The rows of T fall into 3 groups, which share some directions, and each row is roughly a mix of its group's hidden directions.
T (117 x 17):
[[ -3  18  25 -35  50  19  36 -35   4  -8   7 -10  31  19  16  -9  11]
 [-40  15  31 -27  34   2   6 -37  -3 -19   3 -17  30  18  36   1  19]
 [ 24 -23  24  31 -19  12   5 -27  -4  52   0  37 -19   5 -32  14   2]
 [-25 -29  25 -10   0  27   1 -46   1  -3  27 -18  22 -36 -13  17  35]
 [ 27   5 -13  28 -30 -10 -16  25  -6  28 -14  43 -23   6 -33   4 -38]
 [  3  11  21 -35  22  -5  12   3  10 -19 -22  19  21  47  49 -19 -18]
 [-31  33 -28  48 -12 -19 -31   2 -26  15   0  13 -37  13  -6  12 -17]
 [-12  21  19 -35  -7 -12   2  16 -19 -50  -2  10  32   8  32 -30  31]
 [ 32 -20  20  -6 -52  -6 -22  20 -13  -5  -5  45  12 -16 -21 -27  19]
 [  3   9 -22 -44  -9  -6   3  41  -1 -51 -14  -3  18   4  23 -40   2]
 [ 11 -15 -21 -14  29  22  19 -16  39  22 -22  -7 -13  45   6   6 -43]
 [-34  14  12 -37  22   0  38   0 -12 -36   1 -37  24 -12  25  -1  28]
 [-50  45 -28  -3   4 -27 -28  22 -16 -23 -10 -19   3   3  10   8 -28]
 [ -8  31  16  23 -36 -34 -45  30 -19 -21   9  31  13   7  -3  17   5]
 [-38  23  -9 -25  -1 -32   9  40 -11 -21 -36 -23   4   6  29   6 -29]
 [-33  20 -21  30  26  -7 -23 -11  17  13  12 -30 -12   8  -3  49 -35]
 [ 15   3  11   5  47  19  37 -34  18  42  -3  -2  -9  26  -2  19 -31]
 [ 35 -25  32  34  14  -5  18 -13  14  57  -1   0 -17  -6  -8  30 -10]
 [ 20  -1  36  27  17   0  12 -26   8  51  -7  31  -9  29  -7  28 -25]
 [ 36 -23  35 -20 -11  19  11 -13   1 -16  22  18  30 -13  -6 -23  51]
 [ -4 -37 -28  35 -24  28 -29 -24  14  13  25   1 -26 -23 -31  18   4]
 [-25  33 -21 -38   2  15   2  -5 -24 -49  15   0  26  -8  -5 -35  23]
 [-12  21  49 -21  -7 -14   3  -3 -32 -27   6  19  39  -8  11 -16  42]
 [  6  13 -29  -8  21  26   5 -16  31   8  -6  14  -8  61  -5   9 -43]
 [ 39 -20 -40  12 -29   6   4  33   0  15  -8  10 -29 -28 -37 -16 -18]
 [  9  22 -27 -14 -29 -13  -1  45 -34 -28  -7  13   0 -30 -14 -42   4]
 [-28 -23  20 -30 -30  10 -29 -19  -6 -38   6  15  28  -1  25 -21  34]
 [ -4 -17 -34  37 -10  23 -16 -26   6  37  11   3 -39  -9 -36  17 -22]
 [-14   9  33 -19  22  -8   5  -7   4 -33  24 -35  38  -9  27   8  46]
 [-16  17  27 -44  -1  -1   6  -2 -16 -44  -3  15  42  11  19 -27  30]
 [ 37 -35   4  14   7  37  32 -32  15  37  13   9 -18  -7 -30   5  10]
 [-18  20  -8  32 -40 -25 -42  24 -20  -4  -9  40 -17  19   0  10 -19]
 [ 26  -5 -40  26 -39   4 -17  30 -12   3   8  24 -29 -28 -35 -13 -12]
 [ 41   2   5  14  46  10  22 -15  24  31  26 -33   4 -17 -28  20   2]
 [ 17 -21  -1  36 -50 -12 -44  15 -11  15   7  30 -17 -27 -21   0  -1]
 [-30  -6  40 -19  25 -23   7  -9  -7  -8 -19 -26  16  -4  61  -7  12]
 [-28   7  27 -27   4 -19 -18   4   0 -43   8 -26  39  -4  40  -1  30]
 [-15  14 -27 -25 -15  -1 -22  20 -13 -57   9  -1   9  -2  31 -42  20]
 [-20   5  49 -21  25  15  24 -45  -7  -7  14   0  34   6  11   7  35]
 [ 14   6 -47 -30 -24  16   3  32 -11 -36  -3  13   0 -17 -20 -47  -1]
 [ 14 -17 -13  -9 -50  10 -21   9 -12   8 -19  54  -7  -2 -29 -26 -25]
 [ 19  26 -14 -17 -20  -5  16  30 -39 -17 -12  32   0  -9 -19 -54  14]
 [ -5  19 -18 -35 -15   6  -8  17   3 -36 -23  37  14  49   9 -28 -19]
 [ 11  15 -28 -15 -31 -10  -9  42 -16  -6 -31  36  -4  -1 -22 -28 -40]
 [-49  14 -27  -6   3 -20  -8  21   0 -14 -33 -17 -15  20  35  12 -42]
 [ -2   5 -37 -47  14   6   5  27  12 -45  -3 -35  19 -16  13 -29  -7]
 [ 24 -27  31  33  13 -11  11 -12  16  58 -13  -2 -22   3   6  31 -20]
 [  0 -12 -30 -18  29  29  25 -19  10   8  17 -51   0 -42 -27  -1   2]
 [-51  -8   7  -9   8 -15 -40 -16  13 -17  -4 -33  11  11  52  13  -5]
 [ -5 -23   2  19 -42  19 -16 -21  -7  18  11  21  -4 -18 -61  14  25]
 [ 15 -27   9 -18 -19  36 -10 -37   3  13  25  12  23 -30 -49  -5  15]
 [ -2 -19  -2  28   2  19  13 -33  -6  42  20 -21 -20 -36 -42  23  16]
 [ 50 -11 -37  11 -18  21  10  19  10  17   3  22 -24  -8 -46 -10 -23]
 [ -9  15  12 -33  34 -22  -2  15  10 -32  -2 -44  33  -5  41 -12  11]
 [-22  11  30  28  34  -5  10 -32  10  31  -2  -2  -6  33  13  49 -16]
 [  9   1 -33  23 -16  -8 -14  14  -9  31 -30  31 -41  14  -9 -18 -45]
 [-36  -7  -4  17  27  17   5 -43   5  14  26 -45  -7 -25 -11  33  16]
 [ -9 -13 -15  49  -6   2  -2 -15  -1  45   7 -17 -39 -16 -31  36  -4]
 [ 12  -9  50 -13   6  13  30 -29   6  17 -15  43  14  43  11   8  -1]
 [ 22  -2  43  33   5 -10  20 -14  -9  58  -3  17 -10  -6 -24  32  -8]
 [ -4 -19 -12  18 -60  -2 -35  15 -23  -4  -7  42 -17 -20 -21 -16   4]
 [ 11 -30  24  39 -28   5 -11 -20   2  46  -3  35 -20   6 -26  27  -5]
 [ -3  22  -1  46 -24 -41 -27  32 -34   7  10  -2 -20 -33  -4   7  11]
 [  3 -17  28  56 -24 -25 -29   3  -1  33   6  10 -20 -10  -2  41   2]
 [ -5 -21  21 -26  39  11  21 -25  25  -6  12 -51  23  -9  26   9  23]
 [ -2  14  29 -18  53  10  26 -35  20   5   5 -14  21  37  27  15  -4]
 [  8 -35  12   8 -48  21  -8 -21 -19   9  15  28  -5 -27 -31 -12  40]
 [ -3  20  -8 -46   7  -8   6  29  -4 -53  -7  -8  28   6  30 -35   8]
 [ 53 -23  -5  27 -18   9  12  13   4  35   6  19 -21 -26 -44   4  -5]
 [ 11 -34 -39 -25 -11  40  26  -9  10   4   0 -23  -9 -24 -42 -20  14]
 [ 21 -18  15 -33   2  32  32 -20  -4 -20  16   5  24 -19 -11 -33  48]
 [ 19 -16  25   5  48   0  28 -16  31  14  13 -47   5   0  26  21  18]
 [  2 -11  11 -46  -2  25  13 -20  -8 -27  15  -6  36 -26 -11 -35  41]
 [-22   9 -15 -15   1 -12  -6  22 -18 -44  14 -39  12 -45  20 -21  30]
 [-10  42  23  -5   7 -49  -8  43 -20 -29  -6 -12  25  -9  25   1   8]
 [  4  30  16  -2  53 -15  16   0  20  14 -15  -8   9  39  22  22 -41]
 [-28   7  41  12  30 -22  -1 -29  -2  29 -16  -5  -3  27  46  22 -16]
 [-11  13  -3 -20   9  -4  10  11 -20 -39  23 -36  22 -49   6 -20  40]
 [-22   0 -20  51   8  -8 -13  -9   8  33   2 -19 -40   4  -3  44 -25]
 [-18  36 -38  18  28 -16  -5  16   3  17  -9 -26 -20   4 -12  25 -51]
 [  8 -43 -10  32 -25  25 -15 -28  11  38   9  16 -31 -12 -27  17 -11]
 [-24  26  33 -26  16 -24   0   7   0 -29 -15  -5  31  37  46   2   7]
 [ 19 -49  31   8 -10  34   2 -44  20  16  24  13   4  -2  -6  13  32]
 [-22   3 -33 -11 -34  -4  -4  29 -16 -14 -39  36 -22  18   5 -19 -39]
 [  6   6 -29 -23  -5  30   2  -8  24  -4 -16  33   1  60 -22  -6 -32]
 [-31  34  38   5  45 -15  15 -24  -4   1   4 -15  18  26  26  29   9]
 [  8  22  34  27  -4 -38  -2  24  -7  19 -24  34  -8  36  22  22 -25]
 [-40 -16  26  20  -1 -13 -19 -23 -19   1  16 -31   0 -47  20  13  36]
 [-13  23  19 -35  -3 -14   7  19 -23 -50   1   2  32  -2  32 -28  30]
 [-21 -19 -36  17  15  20   6 -25  17  34 -15 -12 -40  13  -1  18 -44]
 [-17  17  -5   1 -42 -15 -24  24 -43 -30   7  22   6 -33 -11 -26  26]
 [-29  14 -10  -7  48  14  35 -30   2   5  14 -55   1 -10  -5  16  15]
 [  7 -21  26  -2  41  11  27 -33  35  31   1 -35   7  15   4  33   1]
 [-41  25 -11 -19 -18 -29 -36  28 -18 -36 -21   2  13   7  27 -16 -16]
 [-29  15  17 -35   7 -17 -13   9  -4 -48   5 -26  39  -5  34  -8  26]
 [ 30 -21  37  20  -2   8  -1 -26  13  49  -6  40  -2  16 -21  21 -20]
 [-34  24   9 -32  13  -7   1  -2 -19 -47  11 -23  31 -14  27 -19  33]
 [ 22  13  -9  22 -49  -7 -24  31 -22 -13  14  45  -4 -14 -35  -8  10]
 [-12  43  19   7   6 -10   9  -2 -31 -21  37 -16  24 -19 -16   8  52]
 [-32  20  -7 -35  20   3  11  -3  -8 -47  13 -39  27 -12  18 -15  32]
 [ 27 -16   2  38  35   8  19 -22  28  45  11 -20 -27   8  -1  29  -7]
 [ 19 -13  40  51  -8 -29 -10   5 -14  36   9  10 -19 -32  14  22   5]
 [-21  16 -19 -40 -25  -6   1  31 -26 -40 -27  20  11   0   8 -41  -6]
 [ 17 -13   6 -46  12  30  32 -17  -1 -14  13 -14  31 -29 -20 -30  31]
 [  2  18  34 -29 -15 -23   0  27 -25 -39  -2  15  37 -10  19 -25  31]
 [-15 -32  54  30  -6 -20  -9 -24  -8  36  -3  -7  -4 -26  13  26  22]
 [ 27  13  -1   0  29  -1  25   3  20  28 -27  18 -12  53   6   3 -44]
 [ -9  17 -10 -22 -32  -4  -2  22 -38 -34   3  11  17 -34 -26 -36  32]
 [  9   3  -5 -27 -34  -8 -11  31 -22 -44   1  14  18 -18   6 -46  31]
 [  4   8 -23  16 -34 -14 -13  34 -10  12 -29  41 -26  15 -14   1 -46]
 [ 12 -22 -15  40 -41   1 -19   9 -11  25   9  13 -27 -36 -43  11   5]
 [-30  25   3 -27  12  -9 -14   1 -12 -53  13 -19  32  -4  28 -22  34]
 [  4  34  -2  17  25 -36  -2  34  10   8 -23  -1 -10  34  26  18 -46]
 [ -6  17   5 -46  33   8  17  -3  10 -38  -5  -3  29  30  42 -25  -2]
 [  6  28   8 -39   5 -19  18  32 -23 -30 -24  15  19   5  29 -44  -3]
 [-30  16   2 -35  22 -14 -26   1   5 -39   5 -39  37  -8  32 -12   8]
 [ 31 -22  23  10  10  32  35 -34   7  15  32   1   2 -12 -24   8  44]]

Here is one row of each group, with its name. Which group are the others in?
[ 57 -42  30  22  -4   1   5   0  29  37  -5  22 -11  12   3  11  -6]  <2>
[ -5  20  15  43  25 -27  -3   1   6  38  -8  -2 -19  20   9  45 -37]  <35>
[ 19  -2  57  26  34 -21  13 -12   3  24  15 -11   5 -11  38  26  10]  <52>

[-29  36  -8   0  25 -32   8  29 -14 -22   4 -54   6 -27  17  15   5]  <35>
[-28  27 -41   2  -1  -9 -31  17   2 -28  -8   6 -16  34  37  -8 -36]  <52>
[ 47 -29  18   1  -1  30  30 -26   0  22  17  15  -1 -14 -25 -22  38]  <2>
[-17  -6  -7 -28 -38   2 -27  -2 -30 -21 -18  32   5  -3  10 -57  13]  <2>
[ 19  -4 -11  33 -52 -16 -27  35 -17   7  -3  38 -22 -14 -25  -1  -6]  <52>
[ 41  -1 -30   4  -5   2   0  36  35   1 -14  19 -15  42  -4   5 -43]  <52>
[ 37 -26 -18 -13 -21  33  22  -2  -4  12 -14  44 -14  -3 -31 -39  -8]  <2>
[ 16  24 -19  20 -28 -25 -19  42 -16   9 -21  39 -18   9 -19  -7 -37]  <2>
[  7   4  -4  22  40  -9  23  -1  21  41  -3 -43 -19   0  -2  40 -28]  <2>
[ 27 -13  -8  35 -39  -3 -14  14 -14  32  -7  42 -31 -13 -31  -2 -18]  <52>
[-12   4  34 -11  25  -8  -1 -17  20  -1 -17  11  15  57  49  13 -17]  <52>
